(in the rows, 128 means zero)
Each path below is one point turned by a fixed rotation once a step. After each direction that follows a path, write how fast that rotation turns it, in degrees per step (0 if it stays still).
Each turn is a multiple of 5 degrees from 10 to 175, or 0.
Each row of a path follows its step; steps can be skipped.
Path 1:
step 1: [124 124 130 105 125 125 125 125 128 127 125 133 120 116 129 137 134 131
 130 126 135 131 142 140 140 124 130 114 122 119 127 133 123 124 141 132
 132 119 129 157 144 137 110 139 125 136 122 131 126 124 124 140 134 131
 120 117 117 125 137 133 124 138 124 135 137 128 135 129 130 126 128 119
 137 138 128 133 112 123 134 122 126 128 120 133]
step 4: [117 128 138 110 119 141 132 124 138 129 116 118 127 131 133 141 133 128
 130 131 124 125 129 135 142 146 139 136 122 123 128 145 126 134 126 134
 134 131 136 143 123 122 133 117 142 133 118 116 124 124 137 130 140 133
 124 112 123 130 128 136 137 135 124 112 124 133 128 135 131 125 139 127
 138 138 125 117 122 132 127 116 130 139 128 122]
step 9: [125 121 121 120 116 132 135 130 130 112 131 116 124 126 124 127 138 130
 135 144 134 125 134 118 132 126 121 110 131 118 123 125 139 127 110 128
 121 126 114 131 124 143 137 125 127 117 121 141 127 131 114 128 142 128
 114 117 131 122 130 132 122 135 135 120 132 128 129 127 117 112 140 134
 133 131 132 132 146 124 129 121 136 126 140 134]
step 12: [126 125 115 125 130 128 135 136 123 141 125 131 126 127 135 129 132 130
 126 153 131 124 133 132 137 129 121 130 131 124 126 121 131 149 138 138
 129 135 110 123 120 134 140 125 136 132 133 136 136 124 130 149 125 136
 122 128 124 119 129 132 111 136 141 125 131 117 123 145 115 132 143 125
 130 139 141 123 127 119 128 116 131 124 127 131]
step 15: [133 132 107 133 132 128 129 116 136 128 125 140 122 117 133 132 120 107
 133 135 128 127 139 120 140 137 127 139 134 123 140 125 128 130 124 137
 127 138 123 126 141 135 131 126 140 111 138 129 127 127 143 137 136 125
 132 125 114 121 115 130 127 126 136 135 136 134 134 139 135 119 129 122
 130 138 128 124 117 133 125 119 142 116 136 135]
step 19: [125 129 123 113 128 134 139 131 122 136 128 119 126 128 140 142 126 125
 139 120 142 122 140 140 131 125 122 123 141 124 121 139 123 147 132 126
 130 114 131 140 122 136 129 128 131 130 141 137 132 133 135 135 121 130
 113 120 135 122 117 143 129 132 121 126 140 144 124 135 130 123 126 112
 141 142 130 125 129 139 125 126 134 130 134 133]
step 20: [124 138 122 113 129 120 137 122 113 114 126 120 137 140 134 127 132 124
 133 128 131 140 126 124 133 133 135 130 125 114 148 124 141 125 141 125
 134 141 132 139 138 125 125 133 139 121 123 142 134 130 129 134 144 129
 131 137 125 118 146 116 129 139 126 117 131 125 121 122 129 141 130 133
 133 123 130 133 125 129 121 114 132 135 121 120]
[128 130 130 129 130 128 132 126 131 128 126 127 126 125 128 127 127 128
 131 127 127 128 131 128 126 129 128 129 125 130 128 128 127 130 128 134
 127 127 129 130 131 129 129 126 126 130 127 130 126 129 129 130 128 130
 129 128 126 130 127 126 126 127 128 129 129 126 127 128 131 127 127 129
 128 129 131 128 125 129 129 130 125 123 125 127] => 25
[130 127 126 124 123 127 127 123 131 128 127 127 129 126 131 126 128 129
 129 128 127 127 124 125 126 131 129 128 130 129 128 132 127 128 129 127
 126 128 131 126 130 126 128 128 130 128 125 131 129 128 128 126 131 128
 130 128 129 128 127 125 127 128 129 127 127 131 128 130 130 126 128 133
 127 128 128 128 127 128 127 127 128 128 129 128] => 160
[127 128 126 130 128 129 127 128 129 125 128 127 131 129 128 129 127 128
 131 128 131 132 131 131 126 128 125 127 127 127 130 132 128 128 125 129
 128 130 128 126 125 128 129 129 126 126 127 131 126 130 125 124 125 126
 128 131 127 129 128 126 128 128 130 128 127 128 129 126 127 132 129 131
 127 127 128 130 128 127 129 126 125 130 126 127] => 100
Path 2:
step 1: [122 124 136 112 123 139 119 142 135 132 121 148 120 126 140 128 120 142
 120 130 115 120 127 133 122 133 142 129 127 129 112 123 133 117 142 141
 130 140 127 138 119 125 134 141 127 128 127 136 121 119 111 133 134 132
 120 114 129 125 130 128 128 129 131 123 131 140 124 125 128 145 135 138
 128 125 129 116 131 131 138 131 138 115 125 139]
step 6: [129 121 134 130 132 122 105 122 124 120 116 132 116 134 127 133 119 121
 112 125 125 132 116 124 132 114 120 130 133 130 119 136 136 120 127 139
 138 126 125 151 129 123 132 137 127 122 122 135 124 122 130 132 129 111
 126 120 146 134 140 127 123 127 115 134 123 118 130 123 113 113 120 136
 123 129 127 130 120 124 135 135 135 109 130 122]
step 10: [119 118 134 115 131 129 128 141 136 135 121 134 129 125 135 141 127 121
 130 115 119 112 128 125 129 136 136 132 140 133 107 124 128 135 139 125
 125 131 129 131 132 121 127 130 126 124 138 123 118 123 112 144 142 136
 123 130 137 129 139 145 120 108 126 125 122 124 129 118 134 146 122 118
 122 133 137 113 129 135 134 126 131 120 134 135]
step 11: [130 131 155 125 136 129 115 123 130 137 145 137 131 124 138 123 131 124
 117 129 140 115 126 140 118 131 133 122 131 129 116 142 130 123 132 132
 143 137 128 116 138 118 121 137 117 124 121 126 138 131 123 138 133 126
 125 130 130 119 132 113 121 130 127 128 142 133 129 114 110 128 136 132
 123 135 126 128 125 115 141 134 129 128 113 133]
step 13: [120 130 143 124 118 118 115 143 132 120 119 139 128 119 124 128 131 123
 126 127 135 124 131 141 137 135 130 124 116 151 120 129 121 118 139 106
 132 133 131 131 127 124 122 136 126 125 124 117 131 138 132 128 142 134
 125 139 135 126 128 129 126 114 128 134 137 131 119 139 107 135 129 127
 130 143 128 140 119 122 137 133 131 120 133 137]
step 19: [103 122 147 122 129 137 118 136 130 135 128 138 119 123 133 130 122 121
 125 125 123 120 135 129 129 134 135 135 142 125 119 131 127 138 143 130
 127 137 138 128 133 135 126 130 117 137 133 121 139 113 117 144 135 127
 122 130 136 131 123 137 126 125 130 124 148 124 138 114 125 124 141 117
 130 137 132 132 116 115 140 121 135 120 127 131]
step 20: [137 121 144 138 125 135 121 118 128 130 140 134 141 132 130 131 128 134
 125 133 120 120 117 137 128 131 138 128 129 133 115 136 129 132 131 133
 131 116 124 118 139 121 120 132 130 105 123 124 122 139 125 127 137 132
 126 118 133 130 122 125 124 120 117 115 130 127 120 126 135 137 137 127
 111 131 137 111 130 119 144 136 130 114 108 138]
[130 127 128 127 129 127 130 127 130 128 127 127 126 131 129 128 127 128
 131 129 129 128 128 130 127 129 129 126 130 128 131 129 130 128 128 129
 129 128 132 132 127 129 128 130 127 130 132 127 131 127 125 129 126 127
 125 127 128 127 126 126 126 126 129 126 130 126 128 127 126 128 129 128
 129 122 129 131 124 127 126 132 129 128 125 128] => 145
[128 127 125 129 128 125 128 129 128 128 126 129 129 129 129 125 124 126
 129 128 128 129 128 129 125 129 131 128 129 125 128 129 128 124 129 126
 127 126 130 130 129 131 125 129 128 125 130 127 130 128 128 126 130 125
 130 129 128 131 128 129 129 129 126 127 127 129 124 132 128 130 128 131
 127 129 127 124 127 127 131 129 130 129 130 129] => 95
[129 127 129 132 130 128 127 130 129 131 133 126 128 127 129 125 127 130
 130 127 131 127 128 126 126 127 131 128 127 128 126 127 126 128 130 129
 128 131 127 130 127 128 127 129 125 126 129 126 125 128 128 128 128 127
 129 127 131 127 127 128 127 130 129 129 128 124 131 130 132 128 131 123
 127 128 128 127 128 130 130 130 129 127 129 127] => 35
Path 3:
step 1: [143 132 131 135 132 116 119 138 124 131 139 121 131 129 119 138 130 126
 129 117 119 135 129 111 111 129 112 127 133 125 134 136 138 132 119 120
 131 131 124 123 120 136 118 138 131 131 136 137 126 135 125 124 135 114
 142 108 122 120 132 131 124 140 124 120 139 133 123 131 118 131 126 143
 122 130 134 110 143 116 132 126 117 136 127 131]
step 4: [128 130 123 134 142 136 121 124 118 127 129 130 140 142 136 132 143 126
 130 125 126 129 118 122 127 144 143 138 129 131 136 129 121 110 123 139
 119 118 127 130 124 121 134 131 139 130 142 115 122 116 129 136 140 109
 138 126 133 119 118 136 133 126 132 125 143 120 131 129 118 136 117 128
 118 136 130 135 136 126 131 126 113 140 130 119]
step 5: [137 125 131 132 137 137 121 135 130 132 140 122 133 110 130 137 140 135
 135 122 149 104 125 133 119 126 131 124 125 129 120 129 133 117 116 142
 133 117 130 130 123 137 127 128 140 133 125 122 131 123 132 122 124 117
 142 126 130 117 126 130 134 118 132 126 140 117 132 120 118 127 126 124
 137 137 136 144 122 131 142 132 111 122 122 119]
step 13: [133 123 136 124 130 129 124 142 131 133 142 119 137 128 122 143 114 129
 146 121 128 133 113 111 141 119 120 135 129 116 123 132 132 110 127 144
 134 125 128 125 120 132 126 139 124 124 131 146 128 133 128 118 121 110
 130 119 130 125 125 132 133 126 130 132 138 126 132 129 131 125 119 123
 121 138 142 132 123 130 148 122 125 126 125 119]
step 17: [128 127 128 134 131 132 125 126 124 131 138 129 128 122 120 142 147 124
 147 125 137 120 127 113 112 137 135 130 128 145 134 114 132 130 139 137
 137 122 115 118 117 139 123 131 137 134 133 116 115 133 123 124 141 124
 130 118 124 119 134 131 131 131 125 128 141 126 118 130 130 135 140 148
 124 117 128 135 134 124 134 133 135 136 121 117]
step 21: [140 120 130 122 145 138 132 149 123 133 129 130 139 124 143 130 129 109
 135 117 136 131 120 118 134 129 136 141 126 121 125 132 134 120 122 147
 124 131 123 138 123 117 133 130 132 119 144 119 123 121 136 140 122 118
 145 123 132 121 121 112 138 125 130 121 139 121 129 135 120 124 123 130
 136 140 127 133 132 135 137 127 133 128 134 131]
step 22: [130 127 130 123 136 140 118 138 121 142 139 121 131 115 133 127 129 139
 141 128 136 119 125 139 125 133 143 132 128 126 129 121 125 128 123 135
 135 126 131 150 128 130 147 130 145 127 145 123 121 128 137 122 140 109
 137 121 129 126 122 132 138 140 135 120 129 127 124 122 122 121 130 138
 119 124 117 136 129 129 141 119 117 131 110 124]
[129 128 133 130 126 129 129 127 131 126 128 128 130 130 130 129 128 127
 125 129 125 129 132 125 128 126 129 130 128 129 127 131 126 129 128 128
 126 128 126 129 125 128 127 127 129 131 128 131 126 125 129 131 129 125
 130 126 129 128 125 125 130 130 125 128 127 128 127 130 128 125 128 128
 127 128 128 128 127 127 127 128 128 125 129 126] => 145
[130 128 125 129 128 126 130 125 130 129 129 127 130 128 128 129 125 130
 127 128 131 130 130 125 128 127 127 125 126 130 124 127 129 126 131 129
 129 128 129 127 127 132 125 125 125 127 126 129 128 129 128 127 129 125
 131 128 127 131 127 128 128 127 127 128 129 129 127 124 125 131 126 130
 126 128 129 127 127 127 126 131 128 128 125 127] => 60
[128 127 129 126 127 129 129 131 128 126 127 129 131 127 129 126 128 130
 128 125 128 127 130 127 125 125 126 127 130 129 130 128 129 128 130 129
 132 131 129 133 128 126 129 126 126 130 126 129 130 130 130 127 130 127
 130 126 130 127 130 127 125 128 130 131 123 129 130 128 128 128 126 130
 128 126 128 132 129 130 130 126 129 129 129 126] => 135
[128 129 130 129 127 131 128 123 127 129 125 127 124 128 127 125 128 131
 127 128 129 128 128 126 128 127 130 130 129 129 129 129 129 130 129 128
 127 126 128 132 129 129 133 126 126 126 126 128 130 129 128 128 124 127
 130 130 129 130 130 131 129 129 127 128 128 130 126 127 128 126 128 129
 130 128 129 126 131 128 128 123 129 128 126 127] => 90
[129 122 130 130 128 127 127 127 127 126 125 130 130 124 127 129 127 128
 129 129 131 124 130 126 127 128 130 127 127 129 126 127 131 131 126 126
 124 127 128 131 128 128 127 126 131 127 128 127 127 128 129 128 128 127
 127 129 132 130 128 128 129 129 128 129 132 128 129 128 127 129 126 128
 128 130 124 128 127 128 128 129 128 134 129 131] => 65
[128 129 128 127 129 129 129 130 130 127 125 128 127 130 125 130 126 127
 124 128 128 125 129 131 125 125 127 127 130 127 126 130 130 130 127 127
 125 128 127 126 127 127 127 127 130 129 130 125 130 128 131 127 126 128
 130 130 126 126 129 128 124 130 130 130 129 132 128 128 125 129 129 127
 125 128 131 127 129 129 129 130 128 126 127 129] => 80
Path 4:
step 2: [133 127 126 127 132 126 134 136 141 132 128 132 136 127 118 141 127 125
 127 138 126 131 121 132 127 125 131 125 139 137 110 140 134 126 129 120
 132 131 145 114 131 131 116 127 123 127 128 115 114 129 115 126 132 120
 116 120 130 112 115 137 141 128 122 135 114 138 121 131 115 120 133 127
 130 115 138 141 130 130 136 132 142 130 131 123]
step 7: [128 125 128 123 136 117 142 122 117 125 135 118 123 117 142 128 116 135
 125 129 131 125 117 127 141 119 133 127 133 129 124 117 133 121 133 134
 129 134 123 133 127 130 108 105 131 118 135 124 126 121 120 113 121 129
 121 129 140 116 118 125 126 140 123 123 124 134 117 132 118 125 128 114
 120 118 139 132 137 131 131 128 127 126 141 133]
step 8: [133 129 131 139 131 135 126 114 131 136 134 122 120 127 140 140 119 116
 125 154 133 136 135 117 131 143 121 130 116 129 137 144 127 136 127 124
 138 121 125 144 134 134 125 129 127 134 136 126 130 123 121 121 128 118
 116 128 119 126 112 139 131 129 128 122 129 125 128 122 112 140 124 127
 124 128 131 143 131 123 137 128 133 130 128 125]
step 16: [122 118 127 133 140 137 122 118 130 140 123 122 132 124 137 128 134 138
 135 145 131 144 131 118 122 131 137 126 135 122 126 134 107 125 132 121
 133 126 135 120 135 129 123 120 123 127 134 127 113 133 132 122 135 114
 126 123 115 117 108 140 125 133 117 126 129 121 133 133 119 138 142 125
 121 125 122 128 134 130 127 128 144 130 141 130]
step 21: [124 117 126 130 137 113 121 123 119 124 125 129 125 115 144 131 113 112
 128 141 139 132 122 118 137 137 131 123 127 129 121 127 125 131 136 121
 132 131 143 125 140 131 128 123 130 131 127 129 118 104 127 122 118 139
 125 129 127 129 121 132 132 124 129 134 116 132 126 122 119 136 132 131
 125 125 134 119 127 116 131 135 133 145 145 125]
step 22: [132 144 125 137 135 126 135 129 122 130 145 127 138 129 140 129 121 132
 119 130 141 119 129 125 122 127 115 137 129 137 131 123 126 125 114 131
 120 129 135 134 137 136 115 126 120 132 127 109 130 130 133 116 127 127
 117 134 124 118 117 136 129 140 123 118 121 124 120 125 123 126 137 116
 126 116 140 141 136 117 128 119 139 124 133 143]
step 25: [136 120 123 135 128 122 129 116 127 141 135 133 132 118 122 128 102 133
 112 132 122 137 128 110 132 128 119 144 127 137 131 135 138 128 123 128
 137 120 128 135 128 122 115 124 135 134 133 116 121 141 120 115 127 123
 123 127 118 124 122 131 128 137 138 131 124 125 117 119 121 131 120 124
 136 121 142 143 131 122 132 134 134 132 129 134]
[127 129 127 128 126 125 127 125 126 129 128 127 132 129 130 128 130 132
 129 127 132 127 129 129 126 125 132 127 128 126 129 129 127 126 128 126
 128 126 127 127 128 134 128 127 127 127 129 128 131 129 129 128 126 128
 125 132 131 128 129 127 125 133 128 128 128 127 128 129 128 126 128 130
 130 128 128 130 129 128 127 130 128 127 129 126] => 170
[125 128 128 126 128 131 128 127 131 132 128 128 128 132 126 125 130 127
 129 127 128 131 127 129 126 126 129 129 130 129 127 129 127 126 133 128
 130 131 130 127 129 128 129 130 129 127 126 124 128 128 127 127 128 125
 130 125 128 128 128 126 127 130 128 128 128 126 129 124 127 124 126 127
 127 130 130 126 130 125 126 128 127 128 129 126] => 25
[123 127 125 131 130 127 126 126 127 130 130 127 125 126 130 128 130 128
 129 127 129 126 128 130 127 130 126 130 127 128 128 132 127 128 130 127
 130 129 126 126 129 130 131 128 130 129 132 126 126 126 130 129 131 128
 128 129 129 126 127 130 131 125 127 130 128 132 132 128 127 129 129 126
 128 129 127 129 125 126 128 127 129 127 127 128] => 135
[129 128 125 129 129 125 127 129 129 127 128 127 130 125 125 126 130 129
 130 126 128 132 128 127 132 130 127 127 127 129 125 127 127 128 129 126
 129 129 131 126 126 126 128 127 127 130 129 128 125 125 127 126 127 126
 128 132 131 128 128 129 128 130 128 130 129 128 127 128 129 129 125 128
 125 128 130 126 124 128 127 130 126 126 125 131] => 100
[127 128 128 126 128 127 129 129 128 128 132 129 131 127 125 129 124 132
 124 127 126 129 129 129 129 128 125 133 131 128 129 128 126 128 127 127
 129 129 126 127 126 128 129 126 129 131 129 129 129 128 130 129 125 127
 130 125 132 129 129 127 130 130 128 128 129 131 128 129 129 126 128 126
 132 129 128 127 131 128 128 129 125 126 129 130] => 135
Path 5:
step 1: [115 137 117 131 129 106 122 120 135 120 124 133 121 145 116 113 121 147
 123 131 127 132 116 115 140 128 129 129 127 135 122 131 130 128 120 112
 124 129 146 124 123 119 132 134 122 123 124 119 127 127 118 138 128 133
 129 139 130 115 126 139 133 123 138 132 126 126 126 138 133 149 133 134
 133 110 137 127 139 127 124 131 131 137 124 131]
step 3: [112 134 128 133 117 126 132 123 132 138 115 121 126 126 140 140 129 114
 123 137 120 133 135 120 133 128 122 134 127 129 119 122 131 133 119 135
 118 121 126 136 132 127 129 137 120 118 125 117 130 114 130 114 126 117
 112 118 137 114 119 117 135 127 137 112 128 123 125 114 127 122 118 129
 131 118 146 127 142 129 123 124 124 144 139 113]
step 8: [129 132 134 133 124 125 128 133 129 116 129 118 123 128 119 123 125 128
 122 116 125 142 120 114 133 133 121 138 130 119 127 128 128 121 119 137
 122 135 145 118 136 115 140 135 118 127 136 129 136 108 127 119 125 125
 130 119 121 115 134 111 130 113 129 129 127 143 113 134 135 130 130 146
 120 118 137 120 133 126 121 124 136 148 132 121]
step 10: [118 135 113 131 120 128 138 125 129 129 133 129 125 136 139 123 127 117
 130 126 123 121 134 128 121 128 130 132 110 114 114 123 130 133 121 115
 137 126 128 130 133 143 143 125 130 119 124 120 130 132 116 128 126 123
 122 118 112 122 138 132 122 143 154 122 132 128 142 126 129 131 126 127
 133 118 135 134 142 129 112 127 146 142 123 127]
step 19: [108 117 120 132 121 126 123 137 128 134 125 120 128 136 126 134 139 124
 119 143 120 133 129 107 120 127 116 139 123 137 122 126 122 126 118 111
 117 128 126 136 138 120 126 129 128 118 112 120 137 120 131 120 125 127
 127 127 132 109 129 117 138 131 125 132 135 126 136 135 150 131 120 137
 136 120 142 124 129 123 120 117 123 137 124 126]
step 24: [131 127 134 133 119 107 116 127 123 127 135 114 125 136 112 116 111 123
 128 127 129 135 111 115 127 129 113 131 141 129 126 117 129 116 124 123
 124 128 142 131 128 114 140 136 135 136 115 136 137 123 128 130 120 124
 131 132 126 119 126 114 131 114 119 121 124 124 124 125 122 147 130 134
 119 119 139 127 132 125 119 118 125 126 117 123]
step 25: [125 132 130 147 135 116 123 133 127 132 116 134 119 126 125 135 130 109
 124 129 127 128 121 127 122 126 129 139 126 133 129 127 125 122 116 138
 138 120 133 129 120 126 130 126 130 137 121 139 126 118 110 119 135 108
 136 135 116 123 141 113 125 137 126 137 119 134 132 127 117 127 121 130
 122 114 134 118 148 113 121 120 130 136 127 113]
[129 128 125 127 126 129 127 132 131 127 131 131 127 126 125 127 129 128
 124 129 128 127 133 128 128 129 129 128 125 131 129 131 125 128 128 129
 127 129 126 128 129 128 129 129 126 131 129 125 129 130 128 130 123 130
 127 127 126 129 129 127 128 127 130 129 130 128 127 128 129 129 128 130
 129 126 129 126 127 131 127 126 130 130 127 131] => 35
[129 128 128 128 124 130 130 126 127 129 128 124 131 129 129 127 128 126
 127 125 125 125 128 128 128 128 127 129 132 128 126 126 128 127 129 129
 127 126 124 127 127 126 127 132 125 128 128 129 127 124 125 130 128 129
 128 127 125 128 130 131 130 129 129 127 128 130 125 127 129 128 128 129
 128 130 126 125 129 128 128 129 130 129 129 129] => 140
[126 130 126 125 130 128 129 126 126 128 126 128 128 127 128 126 131 131
 129 126 129 127 128 126 124 127 129 130 129 129 129 126 129 127 126 124
 133 126 128 125 129 127 127 129 127 125 129 127 131 129 128 134 129 127
 129 127 129 127 128 127 129 130 129 129 131 126 132 128 128 129 130 127
 131 128 129 128 125 129 127 128 128 129 126 130] => 85
[129 129 127 131 128 130 127 128 129 127 128 128 129 130 127 125 131 129
 127 127 129 131 129 131 128 128 128 129 129 127 129 127 129 126 128 129
 130 129 127 126 129 128 133 127 129 126 129 126 130 128 127 126 130 129
 126 122 128 128 127 125 128 125 132 127 130 130 127 126 128 126 126 124
 129 132 129 128 130 129 128 130 130 126 130 127] => 140
[128 128 128 130 128 130 128 129 127 128 128 128 130 128 126 126 128 130
 126 127 128 128 127 129 126 130 126 127 128 127 130 130 132 127 127 125
 125 126 129 127 126 129 126 130 129 128 132 130 125 126 131 129 126 128
 127 129 127 128 127 129 130 124 127 131 127 129 131 128 130 126 125 129
 128 127 132 127 130 131 129 130 131 125 125 126] => 95
